A single turn carries every row of the set below to another of its rows. Some are shown first; where does it send the rows asked next?
bofi: [107 -187 153 -244 -292 -138 -303 -31 -39 -101 -402 -58 134 100 21 146 23 -30 -21 275 4 44 -9 -188 90 101]
busa: [48 73 88 -120 107 -94 -75 -100 -222 233 -241 -70 90 76 76 -104 290 -106 -36 121 -34 213 -195 243 -375 289]
remom: [114 -63 80 -8 97 -96 -151 123 -57 -212 236 91 -8 -39 -35 -112 -30 -124 335 -9 87 -189 123 139 276 -174]
duku: [-68 30 124 -166 133 -119 29 -230 -108 -10 -234 201 10 -152 -46 -66 -148 3 -162 -4 -104 48 -24 -218 11 522]
tolab: [184 34 125 -118 125 -104 -258 -84 -239 209 -168 -80 -10 227 122 -57 296 -73 70 149 -91 158 -215 256 -218 286]
Vovo: [101 -56 97 -21 99 -84 -156 122 -49 -202 234 92 10 -39 -43 -104 -33 -116 335 -17 90 -210 140 146 267 -174]
Tov: [187 -11 54 -85 -155 -12 -73 233 -155 107 -6 -117 227 -196 -59 27 19 23 -169 194 157 201 124 310 -343 -116]
rogi: [7 108 -9 -101 304 -4 32 -112 -25 -92 150 238 0 -225 -162 -157 -279 -33 142 -112 79 -116 158 2 78 302]
Lonu: [-52 3 78 -125 130 -150 45 -213 -126 -34 -224 190 -24 -156 -25 -87 -151 -15 -158 8 -107 107 -55 -225 28 527]
rup: [341 79 29 -216 -176 61 -164 183 -106 102 -1 -77 166 -149 -88 120 -50 62 -122 178 171 184 129 281 -304 -66]
puv: [-18 55 -63 -21 244 -41 91 -4 -92 -180 238 200 -48 -287 -137 -198 -192 -58 196 -108 23 -40 112 22 171 145]
Gek: [-125 17 -3 34 317 -85 122 -62 -76 -100 151 197 40 -269 -128 -247 -219 -72 101 -96 69 -76 137 21 54 256]
rop: [132 161 121 -247 100 -17 -153 -151 -171 253 -248 -31 82 108 37 -22 244 -71 -13 96 -19 136 -152 234 -374 321]
kidul: [8 98 -40 -85 249 0 55 -30 -66 -167 232 217 -34 -276 -160 -160 -210 -40 203 -120 33 -88 142 19 165 154]
zufev: [331 -3 -69 -100 -188 -25 -102 239 -162 56 20 -112 107 -165 -30 54 -28 15 -121 220 155 330 47 271 -268 -62]
zukim: [157 -227 94 -157 -320 -148 -251 236 -43 -136 -101 -159 234 -49 -10 58 56 -62 41 265 173 27 75 77 41 -219]
novad: [30 43 -113 -5 289 -87 83 -64 -78 -142 171 208 -75 -232 -108 -207 -274 -73 153 -79 67 35 69 -18 127 312]
niz: [103 18 179 -93 141 -110 -231 -81 -242 232 -177 -89 47 205 112 -81 324 -79 42 144 -87 105 -185 278 -258 258]
Mabo: [177 -195 122 -204 -320 -113 -282 212 -22 -129 -105 -141 249 -41 -31 89 42 -48 43 250 180 -24 98 79 30 -217]
Des: [-68 67 -8 -39 262 -23 89 -13 -77 -155 227 206 5 -296 -156 -194 -180 -49 176 -123 31 -108 150 34 142 125]
leb: [196 120 9 -194 81 -70 -129 -118 -205 204 -223 -50 -2 116 78 -48 234 -98 12 126 -29 271 -230 208 -321 343]
Zofeb: [-117 -7 123 -109 141 -153 65 -209 -129 -17 -231 181 23 -168 -33 -107 -126 -17 -176 3 -107 69 -28 -212 3 504]
fup: [88 -67 96 3 100 -98 -136 129 -58 -203 236 83 10 -44 -37 -117 -22 -121 328 -12 83 -201 127 150 260 -178]
Zoza: [-39 -226 237 -184 -268 -158 -246 -15 -52 -69 -420 -73 230 59 10 91 76 -40 -72 266 -1 -26 31 -154 31 50]
zasuk: [15 -267 130 -120 -285 -216 -217 21 -90 -120 -398 -96 146 64 54 65 71 -69 -48 296 -12 115 -46 -179 85 72]
Lasi: [165 65 186 -168 134 -67 -280 -109 -210 233 -178 -65 35 230 89 -31 293 -56 64 134 -81 75 -171 265 -243 282]
Rado: [221 -199 77 -203 -329 -124 -284 218 -30 -143 -97 -147 203 -33 -15 90 29 -54 62 257 178 33 69 65 56 -199]

Lasi turns into tolab
zufev turns into Tov
Lonu turns into Zofeb
Now find these:
rop turns into leb
zasuk turns into Zoza
zukim turns into Mabo
Des turns into kidul
novad turns into Gek
remom turns into fup

